In the rows, zero is written as 100.
which system made each run:
Z, trace 1 (11 x 18):
97  143  97  90  114  125  126  119  82  72  91  72  107  86  60  89  101  125
124  75  115  143  110  115  73  86  88  94  124  97  81  61  108  92  118  105
83  103  91  89  139  120  134  116  71  67  86  119  72  114  106  99  80  105
88  117  137  136  117  115  97  87  109  99  100  85  102  78  64  105  137  82
100  67  93  120  104  84  116  94  64  99  105  140  70  103  124  128  90  96
72  139  105  104  107  86  133  111  91  82  71  82  110  93  56  102  102  90
110  73  100  145  95  75  89  91  87  130  130  97  85  65  100  106  101  96
77  103  85  77  111  89  151  120  70  87  90  97  94  97  110  89  66  112
103  101  128  123  118  98  100  87  115  115  111  52  113  70  67  92  111  109
114  51  91  103  111  106  131  106  78  104  109  128  90  89  126  104  78  116
92  121  114  96  123  111  131  95  113  80  53  66  114  91  70  94  95  97
C, trace 2 (11 x 18):
110  85  82  96  87  65  91  99  90  121  99  89  73  110  109  92  97  98
86  107  99  74  85  94  126  126  91  108  106  91  119  97  96  81  93  115
105  82  124  107  91  99  82  103  107  105  98  68  101  87  126  84  94  107
110  83  97  89  116  114  114  116  96  87  100  106  114  110  109  107  70  127
102  102  116  110  107  121  92  92  127  87  85  101  126  83  96  95  106  91
121  86  77  109  115  109  88  86  107  103  93  117  83  114  107  114  88  96
92  129  87  83  96  113  117  92  107  101  89  115  115  101  79  102  112  87
113  108  93  105  84  92  75  81  100  117  101  88  77  103  104  103  117  91
98  113  84  74  86  94  118  115  76  95  106  108  98  110  96  100  102  117
94  110  121  105  87  98  81  111  101  97  102  75  104  86  96  79  118  101
102  82  100  103  111  104  96  121  83  94  113  104  83  114  120  101  83  117
L, trace 3 (11 x 18):
84  90  106  97  88  89  87  94  118  61  90  135  147  60  128  79  95  84
95  91  80  117  151  76  81  100  136  107  79  86  95  126  78  95  65  86
84  101  95  71  95  122  124  93  129  152  119  126  118  102  107  82  109  80
99  97  108  77  93  72  101  52  101  102  61  71  76  114  126  114  99  86
134  89  82  82  81  91  118  123  99  128  101  90  121  124  65  119  102  133
120  90  90  87  61  111  90  102  95  78  76  105  101  67  135  63  108  98
114  105  73  106  134  112  88  121  100  93  94  70  73  130  93  99  60  122
97  122  108  81  91  156  101  101  111  116  135  108  121  86  112  88  112  112
103  106  110  98  119  93  70  56  97  64  90  92  79  110  124  126  101  102
111  113  91  94  104  107  98  125  108  99  112  119  131  124  48  118  122  116
97  96  103  109  76  100  71  92  105  88  85  126  87  83  121  70  133  65
W, trace 4 (11 x 18):
99  130  85  106  77  106  87  87  104  122  121  109  99  83  92  92  123  82
101  112  80  78  96  74  86  82  79  96  117  93  74  108  111  96  105  109
96  116  103  78  108  105  96  123  99  100  120  92  104  112  72  77  122  116
100  71  128  100  103  100  81  112  94  90  103  100  87  104  124  79  115  104
88  98  109  97  125  113  111  125  98  81  86  99  101  126  102  106  78  111
87  92  130  128  100  120  97  106  120  107  96  107  121  93  105  110  103  86
95  92  93  111  100  79  102  83  95  89  87  114  103  102  116  132  75  95
93  123  83  105  96  92  106  100  115  107  95  103  124  94  67  104  100  87
106  86  84  106  86  73  87  86  99  120  107  106  87  88  110  87  105  86
94  116  76  69  104  88  114  105  93  103  97  89  94  111  91  84  90  109
106  93  118  94  95  111  94  107  110  121  110  78  103  95  98  77  116  106
L, trace 5 (11 x 18):
80  94  87  76  106  73  131  141  75  140  140  100  86  143  93  107  79  124
83  96  152  80  57  95  104  102  97  92  99  67  129  65  134  75  117  112
124  45  100  119  133  73  84  115  97  80  95  92  97  123  111  128  55  133
88  110  106  85  99  144  124  133  131  90  88  122  164  83  91  75  90  101
110  82  100  128  124  109  66  54  136  108  74  86  74  99  132  102  76  69
94  128  67  68  111  113  137  95  108  127  109  128  119  135  73  133  87  105
117  117  109  88  54  91  80  54  114  106  77  75  105  69  105  87  142  79
134  80  51  93  108  65  96  110  71  100  102  110  65  134  86  112  86  122
92  131  104  72  71  129  112  138  97  98  99  84  117  82  90  45  127  107
114  72  107  121  121  102  61  90  87  98  114  76  49  110  141  95  82  111
81  126  113  69  114  132  131  130  91  83  120  116  134  123  84  118  95  133
Y, trace 6 (11 x 18):
100  87  80  87  83  93  119  124  86  109  112  121  110  85  103  75  96  109
100  95  110  101  106  98  100  102  98  81  73  66  91  84  113  74  88  102
102  82  98  102  128  121  117  113  110  125  117  93  106  106  98  99  73  116
99  99  123  85  99  124  117  82  101  78  84  110  116  88  116  105  114  102
128  96  92  115  114  99  87  91  113  95  85  90  106  114  77  128  93  111
104  114  77  94  85  120  109  101  102  106  100  135  108  91  90  93  114  87
104  115  93  108  94  92  84  79  95  96  79  77  72  99  106  102  104  88
95  112  84  95  101  101  112  110  89  133  132  98  91  109  85  102  94  110
94  102  123  89  80  100  98  95  80  83  103  95  95  85  119  91  124  106
110  88  97  114  120  90  92  122  92  90  108  86  94  113  82  106  84  123
86  101  111  104  102  125  110  120  102  95  108  125  115  82  98  77  112  94
Z, trace 7 (11 x 18):
130  59  91  79  105  98  121  101  89  101  111  159  108  99  71  90  147  108
106  82  105  97  94  80  105  110  100  81  29  89  78  107  89  64  122  73
107  96  91  136  103  115  94  132  106  160  108  80  60  131  79  99  97  87
73  111  129  98  54  124  125  120  78  109  95  91  105  94  146  111  86  100
109  117  111  107  111  87  81  84  101  83  106  57  114  113  90  147  75  132
113  97  80  110  92  115  103  116  95  81  127  144  142  67  90  102  94  118
96  103  86  97  123  82  82  74  111  63  68  96  90  77  114  67  89  80
95  107  80  99  140  115  105  93  110  139  131  113  77  116  77  87  110  91
83  93  135  77  74  103  127  89  85  102  87  111  95  93  128  92  132  87
119  89  107  99  112  71  96  98  96  98  83  72  89  139  69  133  105  119
108  94  95  124  68  114  111  148  92  103  100  124  125  82  83  92  106  102
C, trace 8 (11 x 18):
137  80  102  92  85  87  132  66  108  90  26  101  109  86  69  108  134  79
150  85  64  129  65  116  115  120  94  153  91  97  85  93  69  104  107  99
96  134  81  95  50  127  139  98  66  102  85  98  90  55  127  87  97  91
122  132  97  111  96  116  94  88  80  103  113  25  82  83  90  111  85  137
104  102  110  95  103  132  106  100  65  82  157  120  112  68  111  108  112  139
111  96  119  111  140  104  89  83  88  40  79  87  86  76  85  81  120  108
108  84  100  129  149  132  106  125  99  115  122  121  75  117  66  97  112  103
65  108  128  111  110  115  130  83  90  94  76  129  76  94  110  102  125  56
102  103  106  126  110  76  109  92  91  124  86  68  72  128  66  143  102  96
79  100  106  113  66  79  128  110  74  114  125  134  118  75  93  118  113  95
100  94  92  121  96  49  101  96  81  85  77  69  83  68  96  83  88  95
H, trace 9 (11 x 18):
116  111  92  66  106  134  135  84  91  67  62  109  100  93  98  91  114  105
137  95  115  108  120  123  90  82  110  109  90  70  83  118  67  115  128  113
114  102  85  101  93  137  117  115  68  92  105  139  76  105  98  109  120  105
106  140  106  117  93  107  84  99  87  72  76  69  85  104  76  115  114  101
100  108  90  133  111  114  88  112  83  119  149  114  79  97  85  110  105  105
68  136  100  106  95  93  107  101  73  60  96  113  98  75  104  95  103  89
87  100  112  128  136  75  84  99  107  108  124  78  95  98  73  104  97  100
71  86  105  108  104  94  126  118  81  98  111  143  104  81  109  84  103  85
80  97  123  111  112  65  104  97  103  90  68  66  98  102  91  100  89  88
97  69  104  118  106  97  124  120  103  140  119  113  108  99  95  103  87  101
92  95  109  97  74  86  124  94  89  82  61  95  108  79  122  102  89  93
W, trace 10 (11 x 18):
87  108  100  102  130  84  78  80  117  99  130  108  119  111  95  120  87  104
92  93  96  87  108  74  85  89  117  85  99  137  122  100  93  91  118  84
100  85  89  96  115  71  87  101  115  106  75  102  85  127  89  84  102  79
86  91  96  86  91  99  115  126  109  133  95  112  98  125  102  84  99  86
93  98  117  82  72  90  100  102  108  116  86  74  108  110  125  99  92  101
114  95  95  93  90  97  97  116  107  110  110  82  127  109  100  113  75  128
114  96  92  100  85  109  83  106  116  85  95  106  130  79  111  84  91  106
115  98  76  106  120  111  83  90  117  99  91  93  93  105  110  94  74  99
98  111  89  87  109  129  102  88  118  115  108  119  104  106  103  95  103  89
110  103  105  83  94  100  85  68  109  103  92  95  92  114  112  113  117  94
116  104  90  87  95  98  94  108  100  102  101  108  104  127  81  117  112  112
H, trace 11 (11 x 18):
134  98  94  127  69  123  107  126  74  67  73  113  107  79  88  114  109  113
127  113  79  148  108  121  76  99  97  93  92  73  72  83  92  107  82  100
90  135  76  118  112  140  119  96  88  108  123  112  90  72  94  103  88  95
86  132  115  101  116  95  108  56  86  80  105  87  95  76  90  118  117  96
101  88  99  108  136  80  116  95  84  95  123  119  98  97  63  110  116  110
94  90  112  117  99  86  116  116  80  76  78  115  92  78  80  78  129  83
93  86  109  131  123  89  108  119  89  113  91  73  63  106  91  92  88  94
77  104  116  118  90  120  142  125  83  117  104  100  105  84  105  107  87  97
94  96  123  118  94  80  109  81  87  91  92  76  108  81  111  131  86  109
112  81  83  120  111  88  115  109  97  100  109  113  126  79  82  115  76  115
108  91  93  117  93  95  108  87  104  88  71  102  105  58  100  84  99  84
Y, trace 12 (11 x 18):
81  76  106  114  136  91  111  123  102  108  80  87  74  133  106  101  64  95
75  100  136  92  89  122  130  112  119  122  98  102  137  98  104  106  102  94
118  72  113  111  85  82  86  79  105  85  75  101  114  103  124  139  85  104
107  118  61  92  95  91  114  110  111  96  94  115  140  93  70  105  78  105
115  101  83  103  80  105  80  75  116  107  87  97  94  67  117  69  109  80
99  108  67  81  129  92  116  84  93  114  103  85  69  120  105  101  69  107
102  113  120  67  87  121  116  95  103  118  115  78  113  92  93  83  129  115
133  69  103  100  101  99  84  101  81  82  95  98  79  116  115  113  105  125
96  127  90  96  108  125  114  137  96  83  94  106  116  106  67  91  100  110
105  95  115  133  93  130  71  99  113  103  95  99  85  88  120  91  110  81
77  121  87  100  122  101  110  96  91  98  108  113  89  124  104  131  73  98

runs to name:
trace 13 (2 x 18):
74  122  122  115  98  122  107  87  105  114  112  105  100  79  103  101  116  79
107  93  98  103  112  76  102  75  78  95  96  91  72  112  104  130  95  107

C
trace 14 (2 x 18):
121  58  66  89  111  54  85  83  94  117  112  82  80  104  141  99  46  123
94  133  79  55  108  133  126  120  133  100  95  102  151  97  73  63  90  109

W
trace 15 (2 x 18):
106  98  88  70  105  121  96  114  102  100  99  131  86  142  104  93  118  99
97  123  120  91  78  121  78  109  108  100  80  81  87  128  109  97  123  91

L
trace 16 (2 x 18):
114  108  110  80  89  153  140  97  114  124  114  134  150  103  79  138  116  117
143  88  99  97  76  79  69  51  86  56  63  108  86  100  111  134  131  99

H
trace 17 (2 x 18):
121  78  106  101  64  108  112  128  86  100  81  124  106  115  100  116  118  107
124  106  86  120  74  96  76  116  95  91  75  75  88  108  101  110  89  104

H
trace 18 (2 x 18):
73  140  93  50  55  56  104  91  71  67  102  79  119  76  128  85  94  113
122  88  101  94  110  79  54  129  105  104  141  46  109  105  90  70  90  151

C
trace 19 (2 x 18):
87  141  107  94  92  99  87  86  106  76  110  82  132  63  85  88  111  105
117  72  77  96  123  83  80  80  90  96  133  122  82  96  113  92  97  112

Z
trace 20 (2 x 18):
99  99  127  98  79  84  96  97  78  56  77  132  104  112  95  132  142  95
108  107  81  144  92  74  78  135  104  102  88  99  106  109  52  107  100  91

Y
trace 21 (2 x 18):
83  114  101  135  138  100  87  127  93  79  97  59  84  102  91  96  59  111
58  105  118  118  136  119  105  102  107  108  148  124  114  93  114  110  82  98

C
trace 22 (2 x 18):
89  125  104  100  86  85  120  68  91  86  115  84  144  37  96  111  91  111
128  82  77  114  132  67  99  72  93  91  116  85  102  60  68  93  94  120

W
trace 23 (2 x 18):
110  99  83  100  96  72  92  72  40  97  147  119  46  97  120  126  117  117
83  134  120  84  94  80  117  136  60  55  106  81  118  88  53  88  134  131

L
trace 24 (2 x 18):
120  96  104  163  87  141  114  108  99  147  80  94  71  102  85  138  99  77
88  134  93  117  61  121  136  94  64  92  75  94  88  85  127  144  69  95

Z
trace 25 (2 x 18):
65  126  105  118  145  79  102  88  80  77  126  124  88  99  61  112  123  88
84  86  130  133  110  70  89  95  96  114  114  116  85  90  68  92  153  71

Y
trace 26 (2 x 18):
95  159  79  100  91  104  87  113  79  85  110  97  91  126  68  123  112  109
74  135  106  109  82  87  62  112  78  87  138  111  89  98  100  91  130  92

C
